One vector is turned by the same rotation once a step. Each row is the vector after some number of steps, and that number follows the row.
The counts run from 0 to 989.
[-23  -2   0   2 -16 -24  15 -49 -19 -10  -2 -12 -30   1  19  25  31  23
 -25  11  20  12  -3  -2  -4 -15 -12  29  22  23  -5 -25] | 723
[-24  33   8  31   5 -21 -19  26  24   3   0  28  14  -9 -20  -2 -22  -1
 -48   1 -18   6  -7   2  18 -22   6 -35  14   0 -19  -5] | 24
[-10  40   8 -11  14 -37   3  22 -19  -2 -14  -2 -13  40  -4   8  -3  18
  -9  22  -1  23  32   9  -7   4  32   7   3 -21 -45   7] | 890
[-12  17   9   2   7 -19   6   1  28  18 -13  28 -11 -11 -49  -9  -6   5
   2   6 -12 -33 -31  -3  14 -19 -11 -41   3 -23  25  18] | 755
[  5 -24   9   4  18  -5  23  13 -19 -24 -17  -3  19 -26  -7  11 -25  10
  39   5  30 -13  14  13  14  43  21 -20 -40  15  -6  10] | 451
[ 25  -9  13  18   5   4  -1  21 -19 -34 -15 -22  26  -6   6 -17 -40 -26
 -43 -13 -13 -22   2  11 -10  20  21  -4 -39  16 -21   8] | 289
[ -6  -8  12  -9  13 -13  18   1  18  26 -10   4   7  10 -33  -7  21 -10
   7  -5 -42  -1  17  40 -12  38 -19   2  -6 -49 -12  37] | 305
[-29  38   4  -8  10   3  -6 -14  17  10 -24 -35  -9  -9  30   5  38  22
 -17  21  11  33 -11 -17   5 -30 -18   9  16  -3 -20 -28] | 655
[ 11   3  -8  15 -29  16  11 -17  17  -3  33  15 -22   8  -5 -26 -15 -24
  10 -20   1 -36  -2 -28 -16 -32   5 -29   5  23  46  10] | 923
[ -9 -30   5 -13  35  -2 -11  21 -27   7  -5  20  13   6 -25  16  12  31
  26  33   3  -1 -13  -4  15  13  -9  16   9 -46  22   3] | 810
[-34   1  -8  32  -1 -14  -9  10  11   1  28  12   2  21 -32  18  -5  11
 -12   7 -32   9 -11  24 -19 -20 -18   6  34   1  36 -21] | 88
[  6  16   3   9 -26 -18  13  24  21   3  -4  25  -3  26  15   2  -9  21
 -41 -13 -11   2   3  40  27  13   3 -15  -1   1 -58   8] | 955
[ 10 -25 -16 -24  -7  -2 -21  14 -14  30 -14  35 -13   8 -14  -6  16  27
  21   4  13 -12 -31 -11  33  -4 -22   0  10 -52 -10   8] | 491
[-17  32 -24  28 -11   0 -11  10  14  -3   8 -45  19  -4 -12 -21 -44   7
  18 -23 -15  28   7   7 -36 -33  17 -11   1  12   6 -11] | 193
[  2 -42   0  -5   0 -16  -5  -8 -30  13  -2  25 -11  18 -30  -6  12  11
  16  -1 -15 -32 -17  25   2  15 -24  27  11 -46   5  15] | 237
[  5 -18 -12 -10  10  -2 -20  18  -6   4   0  43  28 -36 -11  -3 -17  14
  16  14  39 -19 -31 -26  37   4  18 -13   2 -24  15   0] | 424
[ 25   5  -1 -12 -13  48 -12 -16  36  16 -15 -28  -7 -10   8 -37  17  -6
  33  -9  -5  10  43  11   2   9 -34  -4  -5  16 -22   1] | 296
[ 31  14 -16  14 -29  -3 -34  -4   0  12  18 -18   3   7  18 -45 -10   4
 -16  -4   0  15  -2  16 -25   1   6  39  33 -14 -30 -13] | 485
[ 11 -20  -7  -5 -18  22   6   5 -14 -19  38   5   1  20  -5   1 -10 -33
  -5 -20 -17 -15  13 -34 -34 -26   4 -14  -8  27  61   4] | 763
[ 19  29 -19  26 -28  -1 -15 -21  23  18  18 -26 -15  11   4 -32 -15  31
  10  -3   6  12 -11  27 -18 -17  -7  34  33  -7 -10 -25] | 644
[  5   5  -9 -30  -1  -3  30   3 -18 -10  26  15  -8   1  15   2   5 -42
  12 -11  17   3  39 -51 -19  -6  32 -21  -6  24  27  17] | 442
[-13  37   9 -20  38 -10  -1  27  12  20 -11 -11  10  14   7  -4  26   4
  -8  34 -17  32   0 -10  -1  -5   3  16  18 -56 -13   6] | 15
[  3 -11   0  -6  12   6 -31   9  -1  13 -20  40  -3 -33 -33 -15 -12  16
  30  25  26 -26 -12 -24  39  -9 -14 -21   2 -10  -2  -9] | 265
[-14  13  15  24   3 -20 -24  -1  -4  12   0  23 -30  17 -59  -7 -15  11
 -15  15 -30 -31 -10  -1   2 -41 -15 -16  27  -9  31  -2] | 501
[  1 -48   8   3  -8 -23  22 -30 -30 -11   2 -16  19 -23   5  12  -3 -23
 -12 -18  -1 -24 -41  14  -7  34   0  29 -19 -19  23   3] | 620
[-11 -17  11  22 -11 -25  22 -31  -9  -9  45   8  -7   8 -18  23  10  -5
  15  -1 -15  -4  16  11 -30   1  -7  21  31  21  45  -3] | 631
[ 18 -47  10  -9  -1 -12  -6   0 -51  -8  -1  15  11  -5  10   7   9 -10
 -23   5   5 -25 -24  11  17  41  -1  33   4 -37  -7  11] | 874
[ 12  16   4   1  18 -14  46  18  -3 -31  25  10   4  19  29  33   4  43
  17  30  39  14  -9  15  12  24  26   6  -2  -1  -6  -5] | 798
[ -5  11 -45  -7 -29   6  -2   2   0  11  26  -2 -15  24  -9  -1 -11  40
  49 -15  13  21   4  -4 -11 -40  -5  -2  18   5  15 -14] | 576
[ 15 -16  12  14  -1  16 -25 -22  -6  -7 -18 -42  21 -28  22 -39  -4 -40
 -21 -18 -14  -7  23  21 -19  25  -3  26  -3  18 -29   0] | 937
[ -3  18 -24  14 -27   9 -40   5  -3  -3 -11 -21 -13   5 -19 -32 -35   6
  -5 -25 -10  -5  13  -9 -12 -34 -12 -19  -4  29 -12 -21] | 512
[  6 -43  26  -1  34   6 -10   2 -15  -6   0  32  -5   4 -33   7  20   6
  18  25  -7 -22   5  18  24  30 -28  22  21 -20   7   5] | 716
[ -9  32   3 -17   6  34   5 -21  21   4 -38 -59  -6 -33  25 -15  22   7
   1   3   9  17   3 -12  -6  -3 -26  -9 -24   9 -15 -13] | 44
[ -6  37 -23  25 -13  23 -21  12  29   2   8 -11   1  -1 -14 -14 -29  17
  23  -7  -4  12   9  -8 -15 -42  -4 -27   5  34  14 -22] | 192
[-27  35 -13   2  -6 -41   4  22  19  25  -8  25   9   8 -22   2 -25  20
 -23 -22 -16  13 -19   5   7 -12  12 -35  -2 -30 -21  15] | 503
